Each path below is one point turned by a fixed rotation once a step. After each direction that follows a path, write how fast that rotation turns it, in degrees each step (0 if it stays still).
Each turn is a multiple of 5 degrees from 10 to 175, or 0.
Each row of a path follows its step; steps can be skipped.

step 0: [ 110,  177,   25, -101,   89,  -88,  109,   35, -191,  -58,   33,  -44,
  190, -265,  153,  -22,   40,  -96,   65,   92,  307,  202,  138,  124,
   18, -245, -117,  149, -143, -117,  328,   85,   60,   47,    8,   78,
  -17, -119,  -67, -150,  -81, -155,  190,   23]
step 1: [ 153, -183,  176, -326,  -90, -194,  -42,  -57,    6, -134,  173,  239,
  114, -151,  -62,  166,  157, -183,   81,   26,   43,    7,  204,  -89,
 -353,  -80,   36,  -24,    0,   34,   47,  117,  111,  -74,  115,  -49,
   -9, -275,  -15,   -3,  -30,   37,   37,   80]
step 2: [ 199,  135,  172,   -7,   10,   -5,   41,  154,  -52, -183, -151,  -20,
 -222,  -46,  245,  -81,   90, -217,  259,   58,   68,  -15,  177,  -86,
  -88, -117,   88,  -63,   65,  -85,  109,   56,   46,  106,  318,   38,
  169,  -92,   85,  -63,  -69, -308, -116,  -59]
step 7: [  85,  202,  112,   35, -179, -142,   99,  -55,   68,  -46,  128,   80,
   89, -121,  154,  195, -170,  -34,  -20,  116,  150,   52,   47,   31,
  -14,  -89,   72,  231, -277, -195,  125,  -71,   71,  167,  270,  274,
  -98, -231,   50,  -47,  -55, -131,   94,  -79]
step 11: [ 232,  138,  181,  125, -100,  -91, -116,   -2,    4, -140,   77,   18,
   32, -222,  255, -156, -194, -117,  -33,   31,   -5, -305,  -55,   69,
   10,  -81,  193, -146,  -25,    0, -119,  118,  200,   58,  115,  -55,
   86, -123,  174, -178,  181, -238,   83, -128]
step 15: [ -33,   -8,  119, -142, -239,  -88,  113, -132,   62, -322,  -67,    6,
   24,  -30,  175,   94,  -64, -258,  181,  172,   14,  -42,  254,   -9,
 -227, -150,   66, -202,   32, -195,   46,  152,  151,  148, -179,  -51,
   92,  -99,  -33, -183,   48,   23, -101,   40]
step 17: [ 136, -173,  100,  -53,  159, -141,    5, -121, -178,  -63,   50,  113,
  -25,   15,   76,   51,  232,    2,   18,   36,  208,   27,  153,  242,
 -134,  217,  147,  -61,   18, -191,   88,   39,  142,   61,  -76,  -71,
   80, -137,  213, -429,   -4,  -75,  -19,  -81]
step 19: [  28,  171,   64, -292,   60, -229,  -93,   68, -135, -127,   18,  168,
    8, -275,  119,  -52,  -31,  -50,    5,  -49,  143, -139,  465,   35,
   80,  129, -132, -153,  -49,  -49,  180,   77,   39,  -54,  -54,  -53,
  -55, -132, -128,  -93, -152, -109,   64,  -89]
step 20: [ 136,    8,  260,   28, -210, -223,  -17,  -95, -117, -147,   34,  242,
 -207, -210,   60,  -39,   59,  -91,   77,  193,   57,  -54,   51, -113,
  -70, -136,  139,   58,  -37,  124,  -14,  113,  265,  111,  158,   39,
 -245, -107,  -64,  121,   74, -159,  186,  100]
Directions:
[ -1, -43, -82,  14,   6,  38, -22,  37, -11, -12,  13,  40,  -9, -44,  48,
 -45, -30,  39,  30, -47, -76,   2, -81,  30,  14,  75,  52,  -8,  35, -24,
  30,   0,  63,  -4,   1, -39,  30,  20,   4, -95,   4,  20,   3, -33] -> 55
[-30,   8,  -6,  -1,  96,  -4, -20,  73, -29,   0,  14, -39, -73,  39,  54,
  41,  72, -56,  37, -15,  -8, -28,  28,   7,  76, -42, -54,  35,  64, -20,
   8,  24,  30, -17, -61,  15,  25,  16, -14, -16, -52,  10,  -5,  -1] -> 170
[ -3, -35, -23, -69, -31, -50,  20, -48, -37, -57,  75,  -9, -18, -26, -87,
  18,  49,  14, -41,  12, -33, -22,  68,  30,  25,  31,  19,  16,   5,  18,
  31, -16,   3,  62, -38,  19,  39,  41,   8,  -9,  13,  79, -62, -36] -> 155
[-48, -37,   1, -80,  23,  -5, -29,  -8,  50,  63,  53,  28,  30,  51, -14,
  32, -28,  -7, -28, -70, -23,  19,  84, -65,   3,  83,   1,  24,   5, -73,
 -19, -15, -17, -36,  -1, -48, -20, -51,   5,  -3, -26,  -6,  40, -13] -> 160
[ 24,   5,  53,  -2,  45,   8,  27,  48, -31,   0,  13,  15, -73, -19,  -4,
 -96,  24,  24, -76,  13, -32, -83,  56,  18,  -6,  17, -20, -42,  35,  29,
  10, -18, -14, -61,  82, -67, -10,  -4,  18,  34,  38, -10,  27, -21] -> 45
[-28,  -8,   6,  23,  -6,  61, -27,  -2,  34, -55,  44,  15,  18, -24,   4,
 -20,  24,  38,  25,  40,  45,  21,  43, -16,  18, -70,  36,  39,  45, -47,
 -41,  18, -37,  46,  15, -81, -16,  69,  -1, -16,  27,  66,  90,  52] -> 145
